Rotation paths and how fast each direction turns (degrees a step):
Each turn is a multiple of 5 degrees from 10 to 175, or 0.
Each row of a path follows its step; steps can be skipped.
path 1
step 2: -0.234	-1.290	0.488	0.549	-1.320	1.091	0.903	0.631	-0.255	-0.743	2.760	1.264	1.579	-1.321	0.229	-0.147	-0.403	1.355	2.170	1.648	-0.704	0.690	-0.229	1.397	0.122	-1.668	-0.438	1.818	-0.669	-0.051	-0.700	-0.817	0.427	0.799	1.650	-0.180	0.286	0.475	-0.253	0.981	0.033	0.391	0.011
step 5: 0.083	-0.061	0.493	1.121	0.382	0.709	-0.644	-0.015	0.805	-1.375	-0.124	0.631	0.919	-0.622	-0.396	0.001	-0.505	1.074	1.646	0.517	0.671	-1.692	-0.842	0.914	0.919	-2.227	0.012	0.114	-1.033	2.057	0.962	-1.030	1.954	1.783	-0.223	-1.956	-0.023	-1.333	1.103	-0.942	0.313	0.933	-0.785
step 9: -1.046	1.113	0.399	-0.202	1.847	-0.758	-0.705	-1.341	1.123	-0.171	0.982	-0.808	0.263	-0.129	1.240	-0.103	0.705	-1.778	0.069	0.883	-2.432	-1.810	-1.030	-0.757	-0.395	1.359	0.457	-1.108	-0.907	0.508	-1.866	-1.033	-1.403	0.719	0.160	0.837	1.039	0.557	-1.105	0.658	-1.177	-0.760	0.450
step 10: -0.104	-0.072	-0.957	0.682	2.032	-1.211	1.809	-0.436	0.898	-1.905	0.395	1.414	-0.281	-0.442	0.300	-1.658	1.986	-0.394	0.346	-0.483	-0.144	1.018	-1.275	1.745	-1.125	0.146	-0.725	0.680	0.127	-0.664	0.149	0.944	0.647	0.104	1.649	-1.242	1.693	0.561	-0.176	1.692	0.425	-0.476	0.252
step 11: 0.264	-0.116	0.537	1.123	0.041	-1.300	-0.415	-2.021	-0.448	-0.366	0.193	1.773	0.684	0.359	0.032	-0.109	1.684	-0.040	1.770	-0.802	1.324	-0.673	2.496	-0.453	0.731	-0.327	-0.708	2.099	0.247	-0.157	1.315	-1.138	-0.724	0.259	-0.444	1.204	1.207	1.124	-0.493	-0.574	0.653	-2.115	-0.108
step 13: 0.740	1.046	-0.865	0.455	1.920	-0.255	0.708	0.280	1.077	-0.118	0.748	-0.312	0.278	-0.545	0.816	1.189	0.825	1.160	0.669	-0.380	1.371	0.244	-1.741	1.875	-1.472	-0.225	-0.768	1.804	2.195	-0.045	1.622	-0.553	1.220	0.073	0.219	-0.896	-2.176	0.182	-1.076	0.003	0.888	0.616	0.233
step 18: -0.343	0.413	-0.536	-0.252	-0.791	1.508	-0.123	1.172	-0.624	0.217	0.621	0.628	1.606	-0.114	-0.286	0.841	1.654	0.413	0.741	-0.753	-1.027	0.926	-1.043	2.173	-0.301	-0.687	-1.716	-0.967	-0.626	1.016	-2.001	-0.397	-1.167	0.098	0.085	-0.926	0.863	-0.728	1.043	1.499	0.171	-1.193	2.611
step 22: -0.163	0.511	-0.630	-0.142	0.728	-3.027	0.131	0.307	1.265	-1.637	-1.045	-0.109	-0.780	-0.563	0.450	-1.654	-0.092	0.002	0.658	0.416	0.009	0.781	-0.105	-0.106	0.920	-1.376	1.339	0.757	-1.964	-0.589	1.885	-1.296	0.157	0.971	-0.697	-1.435	0.314	1.854	-0.004	0.217	0.397	0.885	1.405
step 25: -2.121	0.685	-1.936	0.727	1.199	-1.369	-0.997	-0.792	1.611	0.265	0.975	-1.094	0.014	-1.787	1.949	-0.111	0.873	0.092	0.093	0.252	-0.735	-0.697	-0.233	0.689	0.984	0.606	-0.784	1.297	0.182	-1.429	1.058	-0.087	1.032	0.310	0.072	-0.677	1.040	0.731	-1.619	-0.626	-1.779	0.861	1.129
step 30: -0.388	0.556	-0.451	0.212	-2.075	1.352	-0.034	0.882	1.416	-1.098	-1.066	0.176	1.798	1.358	0.413	0.841	1.456	-0.232	0.554	-0.831	0.480	-0.321	-0.264	0.927	0.851	-0.385	-0.227	0.423	-0.678	-0.352	0.939	-2.477	-1.022	-1.162	-0.397	-2.475	-1.058	1.286	-1.144	0.505	1.710	-0.307	0.421
0.341	-0.276	-0.402	0.088	0.605	-0.716	-0.122	-0.321	0.019	-0.410	0.195	0.425	0.291	0.667	0.492	-0.212	0.149	-0.362	-0.040	0.223	0.305	-0.178	0.304	-0.018	0.109	0.209	-0.119	-0.034	0.898	-0.357	0.072	0.125	-0.053	-0.273	-0.063	0.038	-0.300	0.052	-0.314	0.213	-0.820	-0.054	-0.058 => 25
0.204	-0.019	0.258	-0.336	0.400	0.562	0.116	-0.189	0.652	0.158	0.571	-0.118	0.209	0.084	0.179	-0.170	0.068	0.514	0.096	0.006	0.383	-0.664	-0.627	0.134	-0.263	-0.079	0.358	-0.108	0.000	0.095	0.180	0.363	-0.332	0.348	0.475	0.609	0.215	-0.042	-0.127	-0.012	-0.337	0.830	-0.021 => 95
-0.164	0.088	-0.035	-0.674	0.047	-0.324	-0.269	0.775	0.174	-0.510	-0.018	0.452	-0.198	-0.146	0.538	0.085	0.034	-0.495	0.141	-0.162	-0.179	-0.283	0.303	0.233	-0.417	-0.350	0.154	0.270	-0.086	0.392	-0.306	0.019	-0.063	-0.472	-0.477	0.300	0.402	-0.292	0.660	-0.378	-0.016	0.537	-0.175 => 25
-0.640	-0.518	-0.013	-0.146	-0.081	0.185	-0.655	0.140	0.181	0.424	-0.062	0.310	-0.143	-0.077	0.097	-0.062	-0.114	0.204	0.300	0.121	-0.223	0.451	0.046	-0.022	-0.015	0.385	-0.393	-0.185	0.604	0.124	0.357	0.291	0.301	0.985	-0.355	-0.312	-0.322	-0.261	0.116	-0.638	-0.263	0.421	0.013 => 35
-0.210	-0.043	0.336	0.400	0.119	-0.137	0.155	-0.068	-0.349	0.197	-0.088	-0.233	0.185	-0.319	-0.051	-1.234	0.185	-0.511	-0.025	-0.180	0.050	0.039	-0.372	0.022	-0.237	-0.439	0.062	-0.553	0.107	-0.096	0.636	0.361	-0.052	-0.442	0.008	-0.121	-0.482	-0.128	0.711	-0.022	0.137	0.165	-0.380 => 155
0.498	-0.172	-0.114	0.049	-0.165	-0.605	-0.163	-0.064	0.506	0.166	0.020	-0.339	-0.203	-0.201	0.254	-0.345	-0.063	0.296	-0.114	0.569	-0.337	0.005	-0.069	0.453	-0.228	0.153	-0.872	-0.333	-0.914	0.224	-0.096	-0.090	-0.244	-0.279	-0.151	0.306	-0.555	-0.117	-0.145	-0.281	-0.290	-0.056	0.512 => 115
-0.186	0.314	-0.266	0.532	-0.451	0.244	-0.307	0.486	-0.140	0.356	0.201	0.037	0.556	-0.125	0.376	0.265	0.157	0.309	-0.212	-0.304	0.253	-0.504	0.053	-0.025	0.239	0.526	0.004	0.288	0.175	-0.019	0.477	0.002	0.443	-0.624	0.018	0.232	-0.304	-0.417	0.363	0.217	0.007	0.119	0.922 => 60
